Each path below is one point turned by a fixed rotation once a step. After each direction that follows a path, write how fast that rotation turns it, in degrees each step (0 if it stays still).
Each turn is a multiple of 5 degrees from 10 to 175, or 0.
Each row of a path follows its step; steps can be skipped.
Path 1:
step 6: [ -5.7  12.3  -1.5 -41.2 -30.9  19.1 -13.3 -13.7  10.9  10.7  45.9  12.9
   7.2  -6.0  -4.1   9.1   4.3  21.3 -33.7  -7.7  28.8 -14.1   8.5  14.3
 -26.2 -26.6  -0.8 -34.1 -15.4  -7.1  10.4  -8.2  31.3 -11.5  -5.7 -15.5
   8.7  19.2   9.9  -7.8 -22.2 -12.0  -5.9 -15.4 -34.6]
step 17: [-22.7   9.9  15.6 -41.2   0.0   1.1  -5.9 -44.9  -9.8  35.7 -10.3   1.6
  32.6   6.4   2.4  -6.5  10.9   2.5 -28.6   2.0  40.4   7.5  -6.6  30.8
  -9.2  -7.6  29.0 -10.1  10.2 -36.1  -2.0   8.6 -15.7  -3.0  -1.4  -2.4
   6.9  32.2 -19.3 -28.2 -19.4  -3.2   1.9   3.4 -10.3]
step 19: [ 16.5   7.5   7.7 -28.7 -24.7   7.6 -21.0  -4.8 -31.3  19.1 -24.0 -21.7
   8.9 -17.4   4.8   4.8 -14.3  24.3 -13.7 -22.5  26.9 -21.7   5.5 -30.8
  21.6 -12.4  29.5 -18.2 -45.4  -5.3   6.5  22.0 -13.0  18.7  10.1  11.5
  -5.3  13.1 -22.3 -14.8  15.4  10.6  -7.4  26.7 -18.5]
step 24: [ -8.0   2.0  10.9 -19.5 -31.7   4.0 -22.2 -21.9   2.7 -16.3  -0.3  -2.7
  12.6   0.5 -16.0   5.3  -5.4  10.6 -17.7  21.2 -10.9  -9.9 -15.4   5.0
  14.4   9.9   6.0 -15.0   4.5  14.4  17.9 -59.3  12.3  20.6 -14.7  -8.3
  27.2  28.0  -1.2  -6.2 -15.5 -13.4   1.7  28.0 -58.7]
step 25: [-19.3 -23.4  25.6 -20.6 -28.2   8.6   1.2 -35.7   1.8   5.1  40.6 -26.8
  11.7  -8.5  -2.8  -6.9  -0.2  21.7  -1.2   3.7  34.3  20.6  13.3   1.6
  -6.5 -16.1  -3.1 -22.0  -9.5   7.2  21.0  11.9   8.2   3.9 -19.0 -21.0
   8.2  39.7 -18.7  -7.2 -19.1  -1.8  15.1  -2.5 -47.4]
step 28: [  4.5 -22.7   5.9 -28.1 -20.2  23.7 -19.8 -15.7 -11.6  -3.0 -40.5   4.0
  19.2  -7.4 -40.5 -12.8  -8.6  28.9  -1.5  26.1  -1.9  -4.5 -22.3  11.3
  10.3   2.0  31.3 -13.6  14.3 -12.3  -5.0  19.7  14.9 -21.2 -28.1  15.7
  14.6  37.2  -8.3 -13.6 -19.9 -19.0   0.9 -25.9   2.6]
step 31: [ 18.2  -0.4  -6.4  -1.2  -9.3  24.4   6.4  -1.3 -26.7  14.6  11.8  -9.0
  -5.8  15.8 -50.9  12.5 -39.1  20.7   0.9   1.8  16.7  10.4  18.4 -30.8
  40.7  -3.7  16.3 -33.8  -1.3  19.6   3.9  -8.4  25.2   5.7  -2.7 -16.9
 -11.4  33.3 -20.6  21.4   2.0  -0.4 -24.7  13.0   5.2]
step 38: [  4.7 -11.7  -3.2 -27.9  -1.2  -1.1   5.6   5.5 -12.9  50.5 -21.6  -7.5
   0.9  -7.1  -3.7  -2.1  -3.3  40.6 -30.8 -29.2  -4.7 -24.1  -3.4   0.2
  11.5 -28.9  28.5 -26.0 -24.4 -11.7   5.2  43.5  15.0  -1.2  -7.2   9.3
 -22.3   6.6   8.9  -7.9  20.9 -11.1 -13.4  -3.7 -32.8]
step 39: [ 22.5  -7.3 -19.2 -28.1  -1.7   4.7 -19.2  25.7 -15.2  36.7  -7.9  -4.0
 -20.9  19.9 -53.0  42.1 -10.0  16.2 -23.9   7.0  -8.3 -12.7   6.9  16.8
  14.2 -19.4  35.7 -18.1   3.6 -20.1 -24.4   0.7  22.5  -7.9 -15.9  -0.9
  18.5   8.9  -8.0 -12.6  -8.8  -3.5  -8.4  15.2   3.0]
Directions:
[ -4.6   7.4   5.2   0.5  -6.3   0.9  -3.4  -3.9   2.1   2.0  -8.6   6.6
  12.4   3.0   7.3   8.5   6.6  -2.5   3.4   1.3   2.8   1.0   6.0   0.4
  -4.1 -10.0  -1.6   1.4  -3.8   9.8  -7.1   0.2   0.8   0.9   1.0   1.2
   0.0  -3.5  -0.9  -7.0  -1.5   5.9  -0.2   9.5   5.3]  10
[-0.4  8.4  5.8  2.5  8.5 -7.4  0.8  2.5  4.0  7.8 -2.8 -3.9 -7.5  2.5
  4.4  7.4  0.4  0.0 -1.7  5.4 -2.5  1.4 -3.2  3.9 -5.9  7.7  1.0 -3.8
 14.1 -9.4 -0.6 -2.4  0.6  4.8  0.3 -0.4  1.6 -0.6 -0.9 -4.2 -2.5 -0.9
 -1.1 13.9 -0.3]  115
[-3.4  8.4 -0.9  4.1 -0.5 -6.3  8.4  1.3  1.8  0.5 12.1 -3.3  4.8  7.1
 -4.5 -0.6 -0.7 -0.2 -2.5 -3.1  2.5 -2.8 -1.9  7.5  1.4 -2.8 -1.0 -1.8
  1.0 11.0  5.0 -8.1  3.8  5.2  7.8 -2.8 10.8  6.9  9.4  3.0 -5.1  3.2
  0.9 -1.7  1.1]  40
[-3.6 -6.4  4.4  4.2 -1.9 -5.8 -6.3  5.6 -4.4 -1.5 -1.0 -3.3 -9.5  0.3
  5.5 -2.8  1.1  5.2 13.7 -6.8  7.7  9.3  2.5 -0.2  5.7  2.8 -5.1 -5.7
 -4.2  8.2  5.2 -5.9 -1.8  6.6  0.0 -0.2 -2.1  6.2 -4.1 -1.9  4.4 -2.3
  0.8  6.3  0.6]  65
[  4.3  -3.6  -2.6   1.3   1.7  -0.2  -9.3  -6.4   6.0   6.1   4.7   1.0
  -2.5   7.6  -3.1   6.6   5.6  -6.1   6.3   2.9 -10.1   1.0   1.9  -8.0
  -5.3   1.7   1.7   0.1  -2.7   1.4  -6.8  -1.9   2.7  -0.7   2.4  -4.8
   2.6  12.0   0.7  11.0   9.6  -0.9   5.4   0.2   0.7]  170
[-1.6 -2.5 -2.3  3.2 -1.9  2.9 -2.5  3.8 -6.8  8.0  2.9  2.9  2.7 -1.7
 -4.7 -2.3  5.3  3.0 13.0  3.7 -7.6 -1.0 -9.2 18.7 -0.3  2.1 -0.6  0.9
 -1.5 -4.6 -5.5 -1.2 -4.4 -3.1 -0.6  2.3  4.6 -1.6 -0.8 -5.5  3.9  3.9
 -3.1 -4.4  7.3]  60
